In the data rows, 50 means zero.
Some points, one per row:
Array([47, 48, 48, 51, 62, 60, 53, 59, 54, 47, 54, 52, 47, 47, 47, 45, 57,
       51])
Array([35, 38, 34, 47, 58, 59, 52, 70, 54, 54, 72, 40, 34, 38, 51, 37, 52,
       32])
Array([37, 40, 36, 48, 62, 62, 55, 74, 55, 55, 76, 42, 36, 40, 52, 40, 56,
       33])
Array([53, 57, 54, 57, 70, 66, 59, 65, 55, 51, 58, 50, 51, 57, 51, 53, 64,
       49])
Array([45, 43, 46, 78, 30, 34, 32, 34, 66, 46, 44, 50, 45, 43, 46, 42, 35,
       50])
Array([71, 75, 58, 66, 63, 60, 57, 59, 57, 53, 64, 54, 55, 67, 53, 74, 61,
       52])
Array([39, 42, 37, 49, 64, 64, 57, 75, 56, 55, 78, 43, 37, 41, 52, 42, 58,
       34])
Array([46, 41, 50, 40, 25, 31, 30, 26, 39, 44, 30, 46, 64, 47, 49, 45, 37,
       51])
Array([61, 57, 54, 50, 40, 43, 32, 38, 49, 50, 38, 57, 55, 49, 48, 61, 51,
       62])
Array([51, 46, 55, 41, 40, 40, 90, 36, 40, 48, 35, 51, 50, 53, 52, 50, 41,
       55])
Here are 10 more points, each followed by its number:
Array([49, 43, 51, 38, 26, 31, 29, 25, 37, 45, 28, 47, 65, 48, 49, 48, 37,
       53]) 0
Array([37, 37, 42, 41, 44, 42, 36, 52, 47, 49, 55, 44, 39, 42, 48, 39, 38,
       41]) 1
Array([77, 84, 70, 74, 58, 55, 47, 53, 67, 57, 53, 68, 69, 77, 57, 79, 54,
       63]) 2
Array([50, 43, 54, 38, 24, 30, 30, 24, 37, 45, 25, 49, 70, 52, 50, 49, 35,
       55]) 3
Array([53, 53, 48, 43, 34, 40, 29, 35, 44, 46, 34, 50, 48, 42, 45, 52, 47,
       56]) 4
Array([44, 45, 48, 46, 62, 50, 42, 48, 46, 48, 45, 40, 41, 49, 48, 45, 48,
       43]) 5
Array([52, 45, 57, 39, 29, 30, 68, 24, 38, 47, 26, 51, 51, 54, 52, 51, 35,
       57]) 6
Array([57, 55, 49, 46, 37, 40, 29, 35, 46, 47, 35, 52, 50, 45, 46, 57, 49,
       58]) 7
Array([45, 50, 49, 48, 62, 59, 52, 58, 48, 49, 47, 42, 44, 51, 49, 46, 56,
       45]) 8
Array([46, 44, 47, 72, 31, 35, 32, 34, 61, 46, 43, 50, 45, 44, 46, 44, 37,
       52]) 9
Which of these numbered points is nearest to each point below, looking only along the 8 directions in which the first points spread most? Its number follows each.
Array([48, 45, 48, 65, 50, 50, 44, 49, 67, 47, 45, 53, 48, 46, 47, 46, 47,
       51]) > 5
Array([52, 54, 51, 54, 74, 66, 59, 66, 53, 52, 61, 47, 47, 56, 51, 53, 63,
       47]) > 8
Array([77, 87, 72, 73, 56, 56, 49, 55, 70, 59, 52, 70, 71, 78, 57, 79, 55,
       63]) > 2
Array([74, 85, 70, 70, 56, 57, 50, 56, 68, 57, 53, 68, 70, 75, 55, 76, 56,
       59]) > 2
Array([50, 56, 53, 52, 70, 66, 59, 65, 51, 50, 55, 47, 48, 56, 50, 51, 63,
       47]) > 8
Array([43, 39, 47, 35, 25, 36, 29, 31, 37, 41, 34, 42, 62, 43, 48, 43, 39,
       47]) > 0
Array([62, 60, 55, 51, 40, 44, 33, 39, 50, 49, 38, 58, 56, 50, 48, 61, 52,
       63]) > 7
Array([44, 46, 40, 36, 31, 38, 28, 33, 40, 45, 35, 41, 39, 38, 44, 43, 43,
       50]) > 4
Array([52, 46, 57, 40, 32, 34, 82, 28, 38, 47, 26, 52, 51, 55, 52, 51, 36,
       57]) > 6
Array([46, 44, 47, 81, 31, 35, 32, 34, 69, 46, 44, 51, 45, 44, 46, 43, 36,
       51]) > 9
Array([59, 58, 52, 48, 37, 42, 31, 37, 47, 48, 36, 55, 53, 46, 47, 58, 50,
       60]) > 7
Array([51, 44, 55, 39, 25, 30, 30, 24, 37, 46, 25, 50, 71, 53, 51, 49, 35,
       55]) > 3
Array([51, 52, 50, 46, 71, 68, 61, 67, 48, 48, 64, 56, 50, 48, 47, 48, 66,
       52]) > 8
Array([56, 52, 59, 44, 39, 39, 89, 33, 42, 49, 31, 54, 54, 58, 53, 55, 40,
       59]) > 6
Array([33, 30, 38, 38, 43, 39, 34, 51, 45, 48, 55, 41, 35, 38, 48, 34, 34,
       39]) > 1
Array([75, 81, 65, 71, 59, 56, 48, 55, 63, 56, 56, 64, 65, 74, 55, 77, 56,
       59]) > 2
